In the data rows, 128 means zero.
Some points, one per row:
[140 173 151 143 118 112 139 147 123 146 159 141 135 114 136 131 145 144
 181 131 158 112 157 135]
[144 177 151 159 110 112 147 136 116 153 158 141 134 102 117 140 152 161
 171 129 163 111 155 153]
[149 171 150 170 104 114 158 120 118 151 159 147 137 102 105 156 155 162
 168 127 166 102 156 149]
[147 169 155 174 106 116 159 109 113 149 160 148 139 103  93 161 158 167
 161 131 167 106 157 155]
[143 165 151 184 111 134 159  98 102 150 156 145 150 111  85 167 158 170
 158 128 163 114 151 152]
[134 163 146 184 126 151 155  88  83 150 150 141 164 127  80 166 155 167
 157 131 155 128 147 144]
[112 161 138 185 145 170 142  83  58 154 144 138 183 148  86 158 150 158
 161 130 144 147 143 126]
[ 98 166 138 172 163 185 124  82  24 150 143 130 196 165  91 148 141 138
 164 132 126 168 142 102]
[ 78 169 138 153 175 190 104  89   0 152 145 130 203 178 103 133 138 111
 166 130 116 178 146  72]
[ 71 180 141 121 184 185  86 103   0 151 148 138 202 179 120 118 140  80
 170 126 112 185 156  38]
[ 55 186 144  94 179 171  73 117   5 141 155 138 194 178 140 100 140  47
 164 121 110 180 165   7]
[ 53 181 169  62 180 165  57 129  34 135 157 146 173 175 151  79 140  14
 147 122 115 172 182   0]
[ 60 171 184  19 159 149  51 143  78 125 163 145 159 159 159  60 148   0
 133 134 118 160 192   6]
[ 77 157 196   0 140 132  54 157 123 121 160 147 139 139 159  51 152   9
 125 150 131 140 197  49]
[ 97 145 197  11 123 108  73 161 160 119 144 143 126 121 164  51 149  40
 121 165 139 126 187  96]
[119 122 194  40 107 102  93 164 186 122 145 143 116 108 149  66 149  91
 127 182 149 104 174 133]
[131 104 182  77 101  96 113 159 186 136 140 134 117  99 147  86 145 124
 138 198 146  99 153 161]
[135  93 160 114  92  88 129 143 172 140 142 142 118  91 138 109 149 147
 155 206 144  90 136 180]
[123  87 142 146  97  94 130 138 137 164 147 148 131  98 123 125 156 165
 173 194 151  97 114 169]
[108  96 124 158 102  98 124 127 108 173 154 155 143 102 115 132 157 159
 185 182 154 102 105 149]
[ 89 107 113 154 116 109 108 123  86 169 163 163 144 116 119 124 165 141
 179 160 156 116 103 118]
[ 80 121 111 137 126 115  94 124  79 157 170 167 141 122 126 114 167 114
 168 142 159 123 110  95]
[ 80 138 123 112 128 117  83 129  83 145 171 170 137 126 134  97 167  91
 156 132 168 126 123  81]
[ 89 147 132  92 129 122  82 137 108 131 171 172 132 125 143  80 165  81
 141 122 177 127 135  77]
[111 158 145  81 127 120  89 142 133 116 168 169 115 128 143  82 165  84
 127 123 188 124 149  96]
Then 25 other points, each followed by its number:
[126 154 154  87 128 118 111 156 153 107 163 161 123 125 154  84 159 100
 125 123 195 127 161 117] 0
[139 154 163 103 129 119 122 157 161  98 158 152 129 128 155 103 158 122
 119 128 197 125 162 140] 1
[142 147 166 127 128 123 138 159 154  97 150 144 138 129 154 122 159 143
 121 133 199 127 161 154] 2
[135 147 160 143 126 117 141 158 136 103 143 129 146 126 151 137 156 152
 134 141 192 123 157 155] 3
[113 143 159 155 120 124 127 159 113 114 134 120 157 127 150 136 148 151
 141 155 168 130 147 152] 4
[ 76 145 155 147 129 127 106 156  82 128 128 115 168 133 149 128 140 135
 158 165 153 131 143 123] 5
[ 42 149 147 134 136 134  78 154  66 136 124 114 171 137 146 108 134 114
 169 168 142 139 139  98] 6
[ 14 153 143 111 141 141  46 150  61 144 122 113 173 140 144  80 127  92
 175 172 131 142 138  78] 7
[  1 158 145  85 142 146  17 146  72 154 122 116 169 141 142  52 123  72
 176 176 122 143 139  62] 8
[  9 162 142  64 146 145   0 147  88 155 122 118 167 144 145  16 113  58
 177 178 117 145 145  63] 9
[ 40 164 143  51 148 145   8 149 114 150 123 123 164 146 149   0 109  63
 174 176 117 146 148  76] 10
[ 75 163 145  53 148 139  41 157 135 146 129 126 162 145 156   3 110  75
 173 173 118 145 152  94] 11
[106 157 145  69 139 120  77 168 152 143 137 131 152 136 168  36 114  99
 170 165 125 135 154 118] 12
[130 148 145  96 123  98 108 179 161 140 150 141 145 120 174  71 126 123
 170 154 136 117 150 138] 13
[143 138 147 114 115  74 130 185 156 135 157 141 130 110 168 104 138 125
 175 148 141 104 153 144] 14
[132 127 143 131  84  54 143 183 147 146 170 155 119  81 170 132 155 140
 171 145 153  84 139 140] 15
[143 119 138 118  30   0 140 171 172 161 161 159 101  27 144 141 151 141
 158 142 155  26 131 153] 16
[149 123 131 130   0   0 147 149 183 176 158 159  98   0 111 146 153 150
 146 141 154   0 127 167] 17
[149 125 125 141   0   0 151 121 181 188 152 160  99   0  76 149 152 163
 145 142 153   0 122 179] 18
[151 130 115 153   0  36 150  87 170 203 146 156 117   0  42 155 148 169
 142 140 143   2 116 180] 19
[148 144 106 162  37  76 147  43 139 211 146 162 134  36   4 152 142 173
 143 131 134  42 110 172] 20
[146 161 106 169  83 119 153   5 112 200 146 172 155  81   0 165 140 167
 128 114 119  85 117 155] 21
[154 173 110 159 119 149 153   0  96 180 156 179 172 122   0 161 152 151
 120  97 123 122 132 131] 22
[158 167 134 147 154 174 157   0  88 141 165 189 170 151  42 162 158 131
  86  81 127 157 156 115] 23
[159 162 164 129 183 186 160  46  95  98 170 197 148 179  86 163 167 114
  59  73 143 180 178 101] 24
Which of these numbered points is nearest to each point below, ignoring the 3 directions in which the first points spread most? Its number follows each.
[163 133 177 120 193 188 164  89 112  52 158 183 122 189 133 159 174 110
  39  82 165 194 181 103] > 24
[176 116 160 129 137 142 177 106 160  75 149 172 106 139 125 178 170 133
   0  70 163 143 162 141] > 24
[169 156  97 138 127 136 162  68 147 149 158 168 159 127  85 156 140 138
  64  41 111 129 128 137] > 23
[177 140 143 145 140 142 177 109 122  97 177 170 131 150 125 195 183 133
  42  19 156 147 161 123] > 24
[172  99 159 104 143 133 164 127 141 106 160 157 103 144 147 156 155 106
  73  96 106 143 161 116] > 24
[182  74 177 108 128 121 177 136 165  86 146 147  70 130 143 170 160 122
  63 115 125 127 157 139] > 24
[164 121 161 152 143 141 178 128 131  67 154 156  99 153 143 188 182 134
  39  64 172 150 158 133] > 24
[178 143 133 130 134 138 174  82 152 111 167 182 135 135 104 170 164 133
  18  41 139 136 156 136] > 24
[175  55 163 114 134 124 174 146 159  77 151 151  59 137 155 168 169 126
  71 117 146 135 141 140] > 24
[177  94 168 107 115  95 162 153 178  87 171 172  50 116 162 150 178 116
  71  91 159 113 161 138] > 24
[164  90 164 138 140 143 171 129 163  46 118 142  79 143 141 175 155 143
  21 109 172 143 146 157] > 24
[113 104  83 146 153 152 118 173 133 117  22   0 126 153 161 119  29 146
 171 168  61 153  68 142] > 12
[183 120 167  96 126 120 168 126 151 109 158 147 109 132 136 158 147 106
  76  83  90 134 171 113] > 24
